In the rows, zero is written as 128.
Rotation paths and how fast each direction turns (degrees per step):
Each turn is a multiple of 5 degrees from 10 to 175, or 0.
Each row of a path follows its step; steps can be skipped.
Rotation 1:
step 0: [128 125 133 123 123 142 123 112 123 127 135 126 124 137 136 142 122 139
 132 137 129 126 132 118 126 121 119 127 131 123 135 117 128 140 115 129
 145 138 132 131 119 134 118 119 128 105 143 143 123 122 130 126 126]
step 1: [129 130 139 131 136 126 117 137 135 112 119 136 129 121 119 117 134 128
 134 126 125 129 119 130 142 128 125 132 135 120 122 120 138 128 116 110
 123 135 123 120 142 125 143 129 131 148 130 139 124 131 146 121 130]
step 2: [121 137 126 122 126 127 133 132 136 127 144 128 128 131 122 125 151 125
 128 122 119 129 137 123 122 140 121 138 124 126 135 118 126 118 125 133
 125 122 122 123 108 137 109 145 130 124 120 125 136 135 111 124 131]
step 3: [130 124 140 132 118 130 118 125 118 127 127 122 129 126 134 140 113 132
 123 122 113 131 133 124 113 135 115 124 131 117 127 129 131 143 122 128
 130 137 121 121 128 123 130 107 134 124 132 123 105 123 120 141 119]
step 4: [128 121 132 137 135 132 120 148 149 125 132 125 128 128 119 123 144 137
 134 121 144 129 128 137 137 125 118 129 138 141 118 137 122 130 120 122
 142 133 143 129 126 126 136 125 120 138 127 126 128 126 135 126 140]
step 5: [116 133 121 127 129 138 130 124 128 139 129 116 136 127 121 135 126 125
 139 139 112 126 121 136 136 138 127 144 135 129 150 118 130 132 123 140
 115 124 116 139 119 134 118 136 126 129 125 134 132 135 123 144 132]
step 6: [120 124 134 123 127 130 124 138 120 122 117 118 149 123 139 131 128 134
 135 112 124 130 128 130 110 125 133 107 124 114 125 126 127 132 136 116
 130 126 133 123 129 122 134 129 133 136 118 114 119 134 130 132 113]
step 7: [120 120 130 143 125 134 123 135 144 129 130 120 120 137 122 132 140 131
 122 135 140 137 118 137 131 114 123 118 122 126 125 133 120 128 125 144
 133 126 128 127 117 134 128 133 122 114 133 138 127 105 121 119 139]
step 8: [123 123 123 126 130 145 122 116 115 136 117 124 124 126 121 119 126 137
 137 133 119 125 135 125 135 141 129 137 135 120 130 125 115 147 128 116
 111 121 119 136 139 134 137 123 131 127 121 142 132 135 139 131 134]
step 9: [128 126 140 113 139 132 128 131 130 111 144 129 147 131 135 142 134 133
 140 124 135 128 122 122 116 123 137 116 125 134 128 113 130 125 124 113
 136 128 135 126 118 132 120 136 135 128 125 128 136 134 135 111 126]
Directions:
[128 124 130 130 127 124 130 124 126 126 128 129 127 132 126 126 131 130
 126 129 127 128 126 133 129 127 123 132 128 127 132 128 127 128 129 131
 127 124 131 129 124 129 127 128 128 125 130 126 132 130 128 128 127]	140
[129 131 132 129 127 130 133 130 127 130 128 124 129 131 133 127 129 124
 129 128 128 131 126 125 126 127 126 128 128 129 130 129 130 129 130 127
 129 129 129 129 129 129 129 126 136 125 128 125 129 131 126 126 129]	110
[127 132 127 126 125 128 128 127 134 128 130 127 128 126 129 129 132 128
 125 130 130 133 126 129 130 132 127 125 125 130 131 131 129 130 131 124
 129 126 127 129 129 126 124 129 125 127 131 129 129 128 128 129 129]	140
Rotation 2:
step 0: [119 121 131 129 136 116 132 128 128 130 139 120 135 135 137 144 135 125
 125 138 126 115 128 117 129 129 137 117 121 123 116 129 120 132 128 133
 127 127 139 123 143 131 127 134 140 109 119 136 135 131 105 132 128]
step 1: [123 140 127 135 116 132 141 135 132 133 128 119 139 115 114 136 138 130
 128 132 126 129 124 131 121 134 125 127 141 124 132 113 143 130 144 127
 134 120 145 131 143 133 115 138 128 130 129 131 137 131 130 129 120]
step 2: [120 125 124 130 136 131 124 123 127 125 126 128 121 123 131 121 145 127
 150 117 118 127 131 135 139 139 121 127 127 121 142 135 125 134 143 147
 130 128 132 118 128 115 123 142 130 127 139 137 123 125 137 136 132]
step 3: [115 120 129 127 131 126 125 130 126 135 114 111 140 136 134 128 122 135
 128 123 134 119 124 141 135 124 133 125 119 138 115 136 129 131 140 135
 139 130 134 118 106 135 121 124 124 121 138 134 135 127 137 117 140]
step 4: [119 139 123 138 126 130 117 128 133 126 115 122 133 124 134 122 134 133
 128 138 130 105 123 123 123 135 136 119 110 129 120 111 120 132 119 133
 127 122 121 125 139 121 114 115 115 135 122 118 134 121 125 127 122]
step 6: [139 125 141 130 115 140 141 123 127 130 130 120 130 122 116 105 126 126
 141 131 131 128 136 134 120 132 131 119 127 124 140 128 131 133 120 117
 142 121 133 135 122 128 119 136 118 121 150 125 126 130 137 133 133]
step 7: [132 123 115 131 129 137 121 123 132 121 119 123 137 135 143 123 128 128
 139 120 113 138 116 118 129 126 122 122 129 123 134 122 115 145 126 125
 134 134 109 126 117 120 133 121 134 116 147 132 130 129 124 125 139]
step 8: [130 128 134 140 122 137 122 133 125 129 114 127 139 141 128 128 122 130
 115 127 128 128 129 116 140 124 125 122 134 143 120 138 122 122 124 132
 128 124 133 130 135 133 124 120 131 142 142 113 143 130 114 109 138]
step 9: [127 128 128 139 127 126 133 123 121 117 132 126 131 111 130 128 122 134
 144 130 132 115 145 112 123 139 132 122 128 133 136 125 132 117 124 138
 132 134 122 140 133 134 135 113 134 138 126 118 122 132 108 135 119]
step 10: [121 120 121 133 124 126 131 112 130 139 126 131 120 137 118 126 108 141
 135 120 128 128 136 116 115 127 125 138 143 129 145 129 143 134 141 120
 125 128 127 138 134 130 140 128 118 124 131 133 120 136 135 122 133]
Directions:
[126 132 127 128 129 126 125 128 125 130 130 127 131 128 129 129 129 119
 127 128 127 127 132 127 124 128 125 128 129 129 125 126 129 130 126 127
 126 131 130 127 130 129 125 126 128 133 127 126 130 130 125 126 129]	90
Rotation 3:
step 1: [132 126 145 122 134 121 127 120 130 130 137 125 129 112 125 123 118 129
 127 124 126 119 135 119 132 135 127 131 129 127 130 129 119 121 110 135
 129 138 144 128 134 132 122 125 139 126 132 112 127 137 129 123 134]
step 2: [129 133 132 131 118 135 124 120 134 125 131 132 113 129 125 122 128 130
 132 136 135 121 123 111 127 130 135 137 116 115 136 124 136 134 154 130
 127 135 133 128 129 127 121 132 135 134 130 135 130 128 136 131 132]
step 3: [129 142 125 118 121 124 129 115 128 124 112 132 121 116 120 125 120 127
 137 127 122 121 129 128 136 136 119 130 122 126 120 123 121 133 110 119
 136 131 124 136 130 145 127 128 131 129 128 124 123 139 125 120 124]
step 4: [123 118 143 135 131 131 125 127 125 128 124 124 128 117 122 128 136 123
 147 116 144 116 125 118 122 131 127 133 132 123 128 123 123 127 143 139
 130 131 125 120 119 133 124 134 140 131 134 125 136 126 124 130 127]
step 5: [127 121 119 127 120 124 133 109 120 121 125 127 114 119 122 118 117 131
 142 139 133 132 131 128 142 136 128 127 119 130 134 141 134 129 123 121
 136 130 133 126 128 127 131 118 125 136 122 129 138 133 127 135 123]
step 6: [121 131 132 133 119 130 120 136 131 120 133 123 126 126 123 125 129 128
 142 104 122 112 133 117 133 125 131 137 123 124 128 111 129 125 126 128
 140 129 124 122 133 128 131 124 123 116 122 122 131 125 120 129 127]
step 7: [131 116 118 128 132 115 131 118 133 128 119 130 123 111 121 119 126 128
 122 136 139 134 129 132 125 126 127 134 124 132 143 121 134 122 138 124
 135 138 120 125 120 136 130 127 127 122 135 128 136 135 115 136 136]
step 8: [123 129 121 130 123 128 125 127 121 132 136 116 127 114 133 113 128 130
 140 118 128 121 137 127 131 118 126 139 128 146 125 120 136 133 118 124
 134 128 135 116 145 127 129 135 134 137 132 125 121 130 136 127 124]
step 9: [127 134 142 127 133 125 125 129 126 125 139 140 125 115 123 116 125 116
 123 125 137 123 132 124 126 129 134 131 129 126 138 123 137 126 133 123
 125 146 119 133 126 132 130 115 131 128 117 145 133 124 114 125 132]
step 10: [123 131 126 121 119 121 128 113 120 140 127 125 130 135 114 112 124 139
 129 131 130 126 126 130 117 127 136 135 134 126 131 122 133 141 127 124
 138 130 131 124 144 135 133 140 122 132 134 116 131 134 122 123 117]
Directions:
[132 129 129 129 128 129 126 131 125 126 128 129 132 126 129 128 127 128
 131 128 130 129 126 124 128 123 128 130 128 126 125 128 126 124 122 127
 131 124 131 130 131 127 127 128 129 128 127 128 126 127 124 125 130]	145
[132 128 128 126 128 129 133 129 129 127 130 130 131 130 126 129 121 127
 129 129 126 127 127 130 126 129 122 129 125 132 131 131 129 127 130 128
 129 127 128 129 129 133 130 127 128 131 128 129 131 129 126 130 130]	160
Rotation 4:
step 0: [134 122 119 126 121 129 134 143 130 131 142 138 127 114 122 125 126 132
 132 133 132 128 131 134 131 144 123 134 136 131 138 127 126 130 125 130
 142 113 127 137 117 130 124 127 116 113 129 111 116 134 137 134 128]
step 1: [122 120 126 136 122 141 133 138 136 134 133 137 143 124 129 126 122 118
 133 129 135 136 120 126 125 136 116 119 131 122 121 128 117 132 126 131
 136 133 111 123 134 131 131 118 138 126 134 105 128 116 127 129 131]
step 2: [123 118 110 130 135 121 126 134 134 131 126 134 123 120 131 134 124 122
 122 132 140 147 114 140 125 137 130 133 138 127 137 142 127 140 117 123
 138 122 129 130 116 129 116 127 129 132 134 116 136 124 137 128 126]
step 3: [127 110 125 123 122 125 122 128 128 124 119 139 134 121 118 129 123 125
 135 128 129 127 128 129 116 138 117 134 137 123 132 126 132 127 131 130
 124 127 126 116 119 135 117 119 148 135 139 108 116 131 119 120 136]
step 4: [133 118 116 132 123 126 131 143 134 122 126 135 127 121 126 128 116 129
 135 133 123 138 129 131 144 140 131 134 126 134 129 137 119 123 118 121
 131 128 133 119 107 122 137 126 136 130 120 121 126 126 138 114 145]
step 5: [140 121 121 124 130 142 127 130 120 126 139 143 139 113 122 135 116 136
 133 119 131 127 125 142 141 131 119 128 140 137 131 129 124 140 127 131
 127 123 126 124 125 133 127 118 131 118 129 114 116 130 121 134 130]
step 6: [124 120 119 134 122 132 133 143 129 130 134 132 137 120 139 119 134 115
 133 133 128 133 127 137 129 140 122 121 126 120 131 135 123 125 129 126
 146 119 118 118 121 116 129 122 122 126 127 110 113 134 138 133 132]
step 7: [114 126 121 131 125 124 130 137 134 137 128 144 130 116 124 131 125 135
 126 117 137 140 119 134 128 137 128 120 140 128 134 128 114 134 122 120
 131 132 115 131 131 135 121 122 134 126 144 114 133 117 129 132 138]
step 8: [135 118 126 137 127 124 128 134 125 127 124 134 136 123 126 124 125 123
 123 141 126 138 120 123 110 139 125 139 137 132 138 139 128 136 124 125
 141 120 129 128 106 126 123 124 137 133 134 105 125 127 126 123 121]
step 9: [127 112 119 127 123 128 122 125 139 123 129 133 129 122 117 135 117 122
 137 124 132 128 123 120 140 146 123 133 130 129 127 134 117 127 118 137
 123 131 124 117 127 129 117 119 144 128 139 118 122 132 140 114 139]
Directions:
[123 127 128 126 131 129 131 128 130 128 129 121 125 127 131 128 126 133
 127 128 126 127 128 132 131 130 128 129 133 130 126 132 127 126 128 129
 126 128 127 129 126 130 129 131 130 126 133 130 129 126 131 130 128]	145
[127 124 129 125 131 129 129 128 127 129 131 133 127 131 130 127 130 123
 128 129 129 126 123 133 127 127 129 125 128 126 127 128 123 127 129 129
 129 129 132 124 129 127 127 132 128 129 129 131 128 127 127 133 127]	80
[126 127 126 128 127 125 127 125 130 126 122 129 127 130 129 130 128 129
 128 130 128 127 122 125 128 127 127 127 126 131 129 127 130 127 129 126
 132 129 132 129 125 128 126 126 135 130 133 130 128 129 127 126 125]	65
Rotation 5:
step 1: [131 129 134 123 130 131 127 135 127 132 126 121 118 132 140 131 113 132
 135 142 117 135 120 123 131 111 118 133 129 134 127 126 121 141 137 117
 127 120 125 127 147 134 126 122 114 122 123 138 127 126 124 139 128]
step 2: [122 127 126 127 124 138 121 123 128 129 129 140 139 123 132 135 132 140
 123 132 115 140 145 123 131 125 132 130 113 117 141 131 117 140 127 114
 125 120 125 122 134 135 126 122 127 121 125 124 125 132 122 116 120]
step 3: [142 123 117 136 115 132 124 121 122 132 126 134 141 106 121 138 109 134
 131 127 125 129 130 136 140 121 137 133 124 132 124 121 128 119 128 129
 118 122 140 131 136 123 120 124 125 134 123 128 138 128 132 125 133]
step 4: [134 124 125 119 136 126 142 137 133 130 129 130 130 126 136 141 120 124
 126 121 126 126 120 110 143 123 123 136 129 126 136 128 125 122 130 132
 124 117 139 146 139 133 127 124 132 125 120 123 120 112 121 129 120]
step 5: [117 132 116 137 130 127 135 119 143 135 146 125 123 117 140 132 128 131
 133 131 125 131 126 115 140 132 132 116 121 116 139 130 126 133 137 127
 125 124 125 131 122 123 134 108 130 131 131 123 135 130 125 123 135]
step 6: [121 131 128 141 120 140 135 135 125 124 120 123 123 125 128 129 114 137
 136 123 116 126 131 129 134 122 125 123 136 126 122 128 134 115 123 131
 128 124 117 131 147 126 139 118 124 136 144 120 144 128 121 123 122]
step 7: [143 129 140 124 132 134 124 117 125 118 142 128 135 127 124 115 127 131
 127 123 110 135 121 112 136 123 120 123 119 125 132 133 122 114 133 140
 122 126 121 130 135 129 128 133 130 125 134 122 121 123 124 128 110]
step 8: [133 123 129 133 122 130 139 107 122 130 139 118 134 129 134 132 138 139
 128 122 126 125 134 123 139 124 124 132 122 139 122 131 134 120 127 130
 120 137 115 141 120 126 126 110 132 125 117 128 128 139 129 124 134]
step 9: [126 133 139 120 132 130 139 140 129 124 135 129 137 128 129 152 127 130
 141 123 118 122 126 130 132 132 136 140 116 139 123 121 133 121 132 137
 140 130 116 135 132 122 135 127 133 130 139 121 134 127 132 130 133]
step 10: [133 127 127 136 131 122 131 124 129 132 150 126 124 122 127 133 126 123
 134 137 126 132 114 133 127 126 121 128 122 133 123 131 129 137 140 126
 120 125 111 122 142 134 142 129 141 125 130 126 116 129 124 144 116]
Directions:
[127 129 127 125 126 125 131 127 133 131 125 126 129 127 129 128 128 122
 132 127 123 129 128 125 132 126 128 130 128 129 126 128 130 128 127 129
 127 130 130 131 124 130 128 130 128 127 129 129 125 132 129 129 131]	85
